In the rows, 128 means zero.
The rows of M fall into 3 groups, and each row is roughly a mix of its group's hidden directions.
M, 107 rows:
[[ 65 139  82 150 146 143 154 127 112 142 147]
 [185 159 147 143 131 186 125 116 131 132 148]
 [127 146 145 128 163 189 149 152 175 121 127]
 [164 157 126 152 114 108 126 150 114  67 162]
 [131 175 100 117 123  67 104 114 115 160 130]
 [ 98 114 123 137 138 133  87  74  84 142 101]
 [113  87 130  89 115 171 165  98 155 142 145]
 [116 112 170 112 115  79 147 145  85  91 135]
 [133 117 124  78 176 107 139 103  83 129 152]
 [ 99  91 136  99 134  99  64 113 136 111 114]
 [125 110 131 146  70 144 151 136 180 123  94]
 [118 162 175 114 148 154 173 167 136 106 131]
 [123  98 126 119 171 158 101  95 138 175 158]
 [118 155 167 126  93  97 169 132 109  85 148]
 [111 131 120 144 128 174 152 165 177  98 157]
 [138 138 178 158  80 116 139 138 114 122 176]
 [149 154 138 166  77 143 129 115 101 147 173]
 [124 100 170 132 140 174 109 100 143  80 111]
 [152 138 135 180 172 145 146 115 177 114 119]
 [126 154 111 116  80 185 162 106 110 125 116]
 [157 162 146 140 148  91 145 170 175 141 117]
 [ 84 175 159 131 134 168  98 154 116 113 134]
 [155 187 128 100 174 137 133 130 143 157 104]
 [127  91 117 144 184 141 116 175 114  98 113]
 [148  89 183 129 129 113 126 140  69 120 124]
 [122 100 177 123 135 149 159 155  83 164 123]
 [ 93 111 123 128  96 174 158 147 162  91 111]
 [117  99 119 180 110 120  88 123 108  93  90]
 [109 131 129 144 192 131 111 119 141 174 166]
 [115 166 124 118 138 127 103 173  81  99 164]
 [119  74 103 139  78 165 142 104 145 123 137]
 [130 102 100 153 132 149 130  80 130  70 153]
 [134 113 106 154 112 104 141  64 124 162  95]
 [167 158 148 133 185  91 134 136 104 101 132]
 [131 119 138 130 114 186  86 122 168 168 128]
 [108 118 160 151 114 167 141 165 185 127 144]
 [138 103  80 125 145 153 126 132 176  85 153]
 [142  54 168 114 131 116 130 101 125 149 123]
 [118 172 111 155 114 142 127 163  99 100 179]
 [ 94 161 158 123 161  88 151 164 121 157 142]
 [ 96 115 169 109 151 122  80 161  92 109 124]
 [151 162 133 181 161 117  81 128 100 120 127]
 [117 146 119 120 106  96  75  84 159  99 118]
 [107 117 101 170  94  90 117  93 125 132 170]
 [116 160 125 126 124 104  94 112  76 135  75]
 [133 142 149 142 184 160  85 100 123 156 145]
 [125 165 115 121  80 144 181 112 102 105 148]
 [140 112 154  83 194 100 122 119 130 147 114]
 [134 135 188 125 174 124 149 150 144  93 151]
 [171 156 141 140 101  97 119 135 120 104  70]
 [144  74 155  98  97 133 114  92 131  94 150]
 [128 176 161 148 156 153 153 151 115 152 169]
 [156  81 120 129 145  82 145 133 108  78 117]
 [121 126  74 135 153 166 120  99 179 124 113]
 [141 121 119  75 132  99 145  81  84 139 108]
 [137  75 146 160 120 142 166 177 129 106 135]
 [107 147 201 134 122 132 128 168 106 125 151]
 [104  64  97 142 126 119  94 122 168 131 119]
 [102  99 176 108 124 138 136 171  84 153 134]
 [137 101 119 104 150  70 115 118 124 185 137]
 [123  95  66 139 122 163 115  92  98 118 122]
 [140 123 137 132 176 111 110 136 177 185 129]
 [165 143 157 170 118 141 123 107 115 126 189]
 [121 162 138 137 121 149 155 187 129 114 178]
 [117 157 130 122  56 117 143  93 155 147 134]
 [106 107  70 149 156 115 124 163 156 136  95]
 [152  93 112 124 143 187 120 115  83 102 120]
 [121 171 101 147 103 150 135 115 191 151 129]
 [105  89 103  83 135 112  73 105 131 122 113]
 [135 116 188 117 140  98 131 107 130 183 147]
 [131  86 139 127 198 124 126 129 152 166 129]
 [121 101 127  98 169  99 184 118 114 104 153]
 [121 128 167 108 167  72 144 137 101  96 138]
 [176 130  96 138 130 109 164 158 122 122 180]
 [147  71 132  90  95 105 117 102 130 116 162]
 [178 127 114 157 130 140  95  84 100 141 162]
 [ 93 151 116 144  76 158 162 158 119 134 100]
 [118  85 127 122 176 131 157 134 126  97 179]
 [159 140 139 127 193 127 123 139 150 156 172]
 [127 153 177 116 114 176  97 142 150 118  90]
 [ 93 112 113 143  98 109 173  79 127 133  94]
 [129  57 102 139 147 149 139 131 130 123  83]
 [147 130 159 114 165  54 114 118 124 120 138]
 [129 165 136 138  81  63 107 110 132 130 130]
 [118 162 152 101 192 132 115 143 106 130 163]
 [102 131 171 132 138 119 134 193  92 149 138]
 [180 134 145 124 152 140 116 112  62 125 143]
 [101 128 110  76 129 104 144 143 127 116  65]
 [109  87 135  97  80  95 113 146  85 132 124]
 [146  85  58 119 110 137 162 131 122 136 118]
 [133 134  82 156 149 158 103 108 110 181 147]
 [166 124 192 153 105 138 122 142 126 121 170]
 [123 126 127 157  90 174  95 119 168 167 115]
 [122 154 147 150 184 168 152 136 147 120 167]
 [152 103 128 132 111  95 163 137 113  63 104]
 [120 110 153  85  70 124 105  88 109 116 134]
 [104  94 156  69 161 124 154 112 119 108 113]
 [190 170 154 124 160 119  95 147 121 124 121]
 [115 102 144 157 123 169  88 131 180 151 110]
 [137 128 133 145 101 140 117 142 141  46 149]
 [156 160 176 157 150 121 131 127 136 134 185]
 [153 118 157 144 126 163 154  80 178 119 141]
 [186 109  84 142 121  86 124 148 123 133 154]
 [150 147 179  89 135 103 151 145 100  93 111]
 [110 132 158  89 122 128 148 184  99 143  90]
 [127  76 137 116 113 142 110 105 169 158  82]
 [142 161 139 144  73 131 116 120 142 139  67]]

Here is one row of each group, with its name. Which group are the others in?
[ 67  80 140 147 148 152 125 136 163 121 131] => (46)
[139 152  84 127 144 175 126  81 135 109  95] => (84)
[109 132  99  98  75 127 153 122 104 100  84] => (57)

[105 113 167  88 132 134 110 113  79 167 107] => (84)
[138 169 150 125  88 147 172 131 134 144 177] => (84)
[124 150 113 150 107 178 166 140  93 122  86] => (84)
[153  89 131  94 185 126  98 133 128 122  92] => (57)
[152 125 158 159 129 110 152 107 163 114  68] => (46)
[139 136 127  92 174  70 112 120 151 132  96] => (57)
[121 157 108 132 205 138 144 105 121 116 149] => (57)
[181 141 154 147 168 126 151  88 141 150 147] => (84)
[115 160 150 159  87 136 104 145 137 110  72] => (46)
[108  78 108 147 179 108  93 123 145 146 143] => (57)
[106  97 121  80 154 112 111 161 100 167 147] => (84)
